One turn sends every row of this set to another row. A few are shown first. Where does it send the rows asked after them?
X: [ 0.43 -1.04 -0.16 -0.66  1.25  2.63 -0.71  0.07  0.68  0.45  1.10  0.22
 -1.53 -0.22  1.94  1.15  0.88 -0.57 -0.16 -1.09 -0.41 -0.79  0.88  1.58
 -0.10  1.37 -1.51  2.31 -0.02 -1.34 -0.30  0.87 -0.23  0.18 -0.02  0.93
  1.36 -1.70 -0.83 -0.65 -1.75 -1.55  2.50]
A: [-0.59 -0.30 -0.38 -0.83  0.54  0.64 -1.60  0.21  0.79 -0.26 -0.01  0.52
 -1.24 -0.50 -1.89  0.16 -0.36 -0.10 -1.14 -1.61 -0.69  1.77  1.33 -0.64
 -0.89  1.76 -1.73  0.20 -1.14 -1.00 -3.62 -0.69  2.01  0.62 -1.63 -0.32
  0.66  0.60 -1.00  1.61  1.19  1.72 -0.43]
C: [ 0.53 -0.19 -0.08 -0.47  0.36  1.99 -0.20 -0.11 -3.32  0.24  1.41  0.05
 -1.05  0.07 -1.76  0.67  0.65 -0.07  0.40 -1.29 -0.82  1.49  0.82  1.26
  0.93  1.08 -1.18  2.16 -0.02  0.32 -0.80 -1.59 -0.81  0.17  0.38  0.67
  0.76  1.79 -0.43 -1.00 -1.34 -0.67  1.09]
E: [-0.44  0.32  0.89 -1.38  1.16  1.10 -1.22 -0.16 -2.87 -0.71  1.37  1.35
 -2.00 -0.71 -0.40  1.65 -0.20 -0.77 -0.38 -2.23 -0.18  1.81  1.63  0.83
  0.16  0.95 -0.22  0.82 -0.62  0.97 -0.12 -1.02 -1.61 -0.62  0.27 -0.31
 -0.64  0.76 -0.59  1.37 -1.78 -0.31  1.69]
B: [ 0.50 -0.18  1.87 -0.28 -0.06  1.61  0.99 -0.75 -2.01  0.46  2.23  0.63
 -2.38  0.50 -1.33  0.86  0.96  0.12  0.86 -1.43 -0.88  2.48  0.37  0.62
  0.80 -0.56 -0.19  0.83 -0.91  1.44 -0.73 -0.56 -0.83 -0.88  0.22  1.21
 -0.80  0.77  0.25  1.29 -0.49  0.11  1.03]
M: [-0.47 -0.70  0.89 -0.66  2.26  1.36  0.15  0.83  0.01  0.12  1.62  2.11
 -2.28 -0.49  2.47  1.41  2.09 -0.45 -0.89 -1.08 -0.84  0.10 -0.16 -0.12
  0.93  1.53  0.12  0.11  0.39 -0.34 -0.73  1.68  0.32 -0.66  0.39  1.20
  0.07 -0.67 -0.45  0.82 -0.57 -1.08  3.68]
F: [ 0.02  0.82 -2.45  0.09  0.91 -0.74 -0.15  0.83  1.35  0.42 -0.16  1.08
 -1.24 -0.31 -0.59  1.00  1.29 -0.92 -1.46 -1.85 -0.59  1.03  1.22  0.21
 -1.06  0.10 -0.69  1.41  0.75 -0.50 -0.21  2.81  1.73  0.41 -1.89  0.61
 -0.26 -1.02 -1.48 -1.16 -0.13 -2.14  1.72]
N: [-0.83 -0.07  1.27 -1.47  2.03  0.27  0.62  1.12  0.27 -0.93  1.23  0.74
 -0.96  0.03 -0.35  0.02  1.82  1.40 -1.85  0.25 -1.02 -1.00 -0.89  0.41
  0.64 -0.14 -0.63 -0.81  1.37  0.52 -1.49 -1.18 -0.69 -1.83 -1.58  0.09
 -0.81  1.16 -1.38  1.26 -0.74  0.21 -1.33]
K: [ 0.20  0.06 -0.20 -0.66  1.14  0.64 -0.04  1.69  0.74 -0.04  1.19  0.54
 -0.91 -0.12 -0.95 -0.19  0.65  0.93 -0.97 -0.40 -0.93 -1.46  0.00  0.87
 -0.41 -2.57 -0.89  0.30  0.33 -0.85 -1.26 -2.37 -1.01  0.14 -2.28  0.87
 -0.53  1.18 -1.93 -0.18 -0.58  0.41 -0.62]
R: [-0.71  0.08 -0.89 -1.08  0.42  0.19 -0.30 -0.37  1.36  1.14 -0.54  0.67
 -1.19  0.53 -2.21  0.33  0.19  0.19 -0.90 -1.55 -0.53  1.95  1.22  0.30
 -0.94  1.32 -2.29  0.51 -0.79 -0.67 -2.64 -1.35  1.41  0.45 -1.72 -0.50
  0.25  0.60 -0.78  1.37  1.58  1.33 -1.35]
L: [-0.17 -0.47 -0.13  0.14  1.24  1.62  1.22  0.32  0.91  2.39  0.62  1.32
 -1.44  1.06  1.49  1.37  1.61  0.28  0.55 -0.23 -1.10  0.67 -0.67  1.17
  0.63 -0.38 -0.43  1.53  1.06 -0.44  1.12  1.04 -0.52  0.46  0.07  1.35
  0.44 -0.39 -0.46 -0.13  0.46 -1.58  2.23]
Q: [ 0.36 -0.74  0.62 -1.75  1.17  1.15 -2.07  2.47  0.52 -1.80  1.55 -0.55
 -0.92 -0.50  0.15 -0.45  0.28  1.23 -0.87 -0.19 -1.23 -1.32  0.33 -0.22
 -0.59 -0.74 -0.74  0.85  0.32  0.51 -2.22 -0.49 -0.26 -0.89 -1.32 -0.24
 -0.19  1.20 -2.08  1.19 -1.61 -0.11 -0.61]
D: [-1.24 -0.12 -0.39 -0.58  0.67 -0.19 -0.68  0.55  0.64  0.37 -0.41  0.90
 -1.35  0.20 -1.62 -0.01  0.68  0.23 -1.20 -1.31 -0.82  2.59  0.89 -0.69
 -0.54  1.94 -1.13 -0.08 -0.09  0.14 -2.81 -0.58  1.95 -0.12 -1.20 -0.88
  0.29  1.08 -1.07  2.22  2.06  1.41 -0.93]
T: [-0.28  0.49 -0.52 -0.85  0.43  0.41 -0.59 -0.87  2.17 -0.04  0.64  0.23
 -1.88 -0.21 -0.11  1.65  0.92 -0.04 -0.78 -1.67 -1.01  0.31  1.21 -0.65
 -0.10  0.99 -0.99  0.74  0.02 -0.10 -1.05  4.48  1.79 -0.17 -2.07  0.13
 -0.24 -1.01 -0.46  0.13 -0.59 -2.41  0.68]
Z: [-0.73  0.28 -0.61  0.76  0.65  0.07  0.93 -0.70  0.49 -0.39  0.18  0.91
 -1.12 -0.73 -0.38  1.23  2.16 -0.54 -2.06 -1.23 -0.40  0.52  0.01 -0.44
  0.96  0.73 -1.22  0.24  0.95 -0.78 -0.91  3.42  2.45  0.15 -1.60  1.33
  0.22 -1.27 -0.54 -1.27  0.63 -1.58  0.36]

L moves to X
D moves to R
N moves to K
Where do these go?
C moves to E
T moves to Z

One turn sends every row of this set to another row. A few are shown first. Where does it send the rows asked after them?
dofa: [-2.19 -1.52  0.07 -1.45  0.01  1.42 -0.28 -1.17  0.49  1.10  1.06  0.18
 -0.37 -2.22 -0.27  0.26  0.81  0.91 -1.07 -2.33  0.41 -1.51  1.31 -0.46]
gasu: [-1.19  0.05  1.11  1.92 -1.31  0.48  0.04 -1.68  0.99  0.72 -0.47  1.02
  1.41  0.58 -0.25  0.56  0.62 -2.13 -0.42 -0.83 -0.27  0.15  1.07  0.31]
lapu: [-1.81  1.42 -0.44  2.24 -0.07  0.91  0.29  0.50  0.55 -0.34 -1.18  0.59
 -0.04 -0.84  0.62  0.46  1.78 -1.44 -2.62 -0.91  3.28  0.20  1.40  0.11]
Dig: [-2.23  0.98 -0.53 -0.53  0.48  0.33 -0.54  1.07  0.94  0.08  0.27  0.94
 -0.53 -2.06  0.45  2.78  1.03  0.80 -0.75 -0.56 -0.85 -1.27  0.28 -1.53]
Kedi: [-2.13  1.61  0.16  0.67  0.01  0.13  0.08 -0.63  1.55  0.63 -0.88 -0.11
 -0.49 -1.39 -0.17  2.14  1.05 -2.50 -2.14  0.38 -0.21 -1.04  1.27 -1.01]
sebit: [-1.77  0.49  0.45 -0.76 -0.12  1.06  1.48 -0.53  0.03  0.63 -0.30  0.62
 -0.76 -1.30  0.60 -0.38  1.12  3.11 -0.55 -0.67  0.70 -3.27  0.78  0.15]
bodok: [-3.93  0.00 -0.80  3.05 -0.56  0.62 -0.68  0.42  0.10  0.32 -1.17  2.02
 -0.75  0.37  0.27 -0.29  0.55  1.13 -0.01 -0.31 -0.11 -1.32  0.28 -0.11]
sil: [-1.39 -0.53  0.64  0.63 -0.82 -0.27 -0.25 -0.71  2.42  0.44 -2.04  0.00
 -0.06  0.52  0.42  0.45  1.70 -0.52 -0.96 -1.91  0.64 -2.48  1.44 -2.70]
Fitop: [-1.61  0.72  0.84  1.50  0.41 -0.26 -0.29 -0.18  0.25  0.35  0.24  3.62
 -0.79 -0.66  1.16  1.67  1.44  1.54 -0.76 -0.01 -0.49 -0.94  0.54 -1.91]
Binad: [ 0.18 -0.51 -0.21  1.24  1.03 -0.89  0.11 -1.36  0.87 -1.14 -1.72  2.34
 -1.19 -0.40 -0.43 -0.82  1.37  0.26 -1.41  0.95 -0.23 -0.34  0.39 -1.90]
kavu: [-1.49  0.04  1.00  3.52 -0.95  0.70  0.92 -0.02  0.00  0.07 -1.29  0.30
  0.05 -1.30  0.52 -0.34  2.15 -0.16  1.11 -0.67  0.77 -2.21  1.86 -1.27]
dup: [-1.71 -0.70 -0.08  0.77 -0.21  0.88  1.43 -0.66  0.17 -0.08  0.30  0.96
 -0.51 -2.34  0.86 -0.48  1.20  1.73  1.56 -1.02  0.24  0.62  0.79  1.45]
Romu: [-1.35 -0.25 -0.77  0.40 -0.64  0.38  0.46 -0.79  0.40  0.27 -0.87  1.62
 -1.42 -2.77  2.47 -0.73  2.14  2.43 -0.59 -1.02  1.98  0.16  0.17 -0.06]
tekof: [-1.64 -0.66  0.08  0.68  0.46  0.79 -2.28  0.08  1.13  0.10 -0.52  0.74
 -0.48 -1.81  0.19  1.34  1.55 -1.20 -1.83 -1.45  1.21  1.07  0.75  1.43]
vab: [-0.50  1.75  1.14  1.60  0.38  0.94  1.68 -0.22  0.51 -0.49 -0.86 -1.30
 -0.62  0.28  0.21  0.73  1.04 -1.30 -0.82  0.97  0.76 -1.73  1.07 -0.17]
tuk: [-1.80 -0.55  1.03 -0.71 -0.04  0.82  1.56 -0.33  0.04  0.29 -0.79  0.95
 -1.26 -0.57  0.18 -3.25  0.89  0.58 -1.76 -0.38  1.89 -1.33  1.44  0.27]
seki: [-2.31 -0.02 -1.22 -1.79 -1.15 -0.31  0.37 -1.12  1.14  0.75 -1.65  1.56
 -0.68 -0.59  1.22 -1.11  1.67  1.93 -2.03 -0.78  0.54  0.20  0.17 -0.66]
genu: [-0.09  0.65  0.63  0.72  0.77  0.29  0.89 -0.09  0.79 -0.67 -1.17  1.53
 -1.60 -0.84  0.57 -0.30  1.57 -1.32 -2.12  1.78  0.69  0.25 -0.94  0.36]
lofo: [-0.76 -0.91 -0.38 -1.37  0.83 -0.37  0.36 -1.28  0.93  0.84 -0.44  2.51
  0.34 -2.77  0.69  0.39  0.54  0.08 -1.97 -0.64  1.16 -0.91  0.55  1.17]
sut: [-2.68  2.32 -0.44  0.66 -0.65  0.98 -0.26  0.27 -0.19  0.49 -0.99 -0.59
 -0.09 -0.22 -0.25  0.70  2.04 -0.27 -2.48 -0.87  1.31 -1.36  1.91 -2.34]
mov: [-0.50  0.28 -0.72  1.52  1.02  0.82  0.84  0.55  0.63 -1.04 -0.65 -0.91
  1.18 -1.09  0.09  2.33  1.56 -0.36 -0.71 -1.07  1.74 -1.18  1.72 -0.09]
pusu: [-2.35 -0.34  0.22  0.83 -0.70  1.28  0.79 -1.80  0.46  1.21 -0.43  1.49
 -1.52 -2.55  0.32 -1.28  0.65 -0.44 -1.65  0.42  0.81 -0.98 -0.20  2.01]
balu: [-2.52 -1.28  1.50 -1.96 -0.50 -0.41  0.28 -0.97  1.18  1.73 -1.10  0.93
 -1.01 -0.44  1.21 -0.73  2.15  0.11 -1.09 -0.15 -0.82 -0.19  1.07 -0.10]
zuse: [-3.04  1.85  0.13  1.47 -0.81  1.48 -0.62  1.11 -1.05  0.16 -1.32 -0.10
 -1.63 -0.11  0.35 -1.69  1.28  0.46 -0.93  0.43  0.86 -0.94  0.33  0.02]
Buvu: [-0.57  1.36 -1.01  2.15 -0.99  0.20  0.19 -1.26  1.87 -0.45 -0.51  1.88
  0.58 -1.26  0.70  1.58  0.40  0.32 -0.29 -2.30  1.43 -0.64  0.47 -1.50]
Puse: [-0.92 -1.75  1.26  1.04 -0.12  0.35 -0.41 -0.39  2.12 -1.85 -0.70  0.50
 -1.11  0.92 -0.36 -0.16  1.09  1.44 -1.38 -0.97 -0.06 -0.07  2.45 -0.63]
saz: [-0.79  0.47  0.31  1.96 -2.46 -0.03  0.99 -0.78  0.58 -0.40 -1.88  1.78
  0.89 -0.56  1.02 -0.58  2.28 -0.20 -2.69  0.69  0.77 -0.36  1.69 -1.47]
mosus: [-0.89 -0.33  0.40 -0.46  0.82  1.12  0.48  1.19  0.61 -1.54 -1.04 -1.11
 -0.51  0.44 -0.88  0.06  2.53  1.87 -0.89 -1.09  0.67 -1.21  1.39 -0.83]
vol: [-1.54 -1.11  0.98 -0.55  0.71  0.36  0.45 -1.49  0.44  1.37 -0.45 -0.13
 -1.26 -0.65  0.48 -1.19  0.98 -0.13  1.66 -0.87 -0.38 -0.44  0.00  0.63]
sukiz: [-1.46 -2.25  0.33  2.46 -0.47  0.97 -2.86 -1.05  0.06  0.32 -0.63  0.40
 -0.44  0.00  1.01  0.27  1.15  0.11 -1.03 -0.85  0.60 -0.21  0.79  0.29]

genu moves to tekof
balu moves to dup
Where do these go?
sil moves to kavu
Binad moves to sukiz
mov moves to sut
pusu moves to lofo

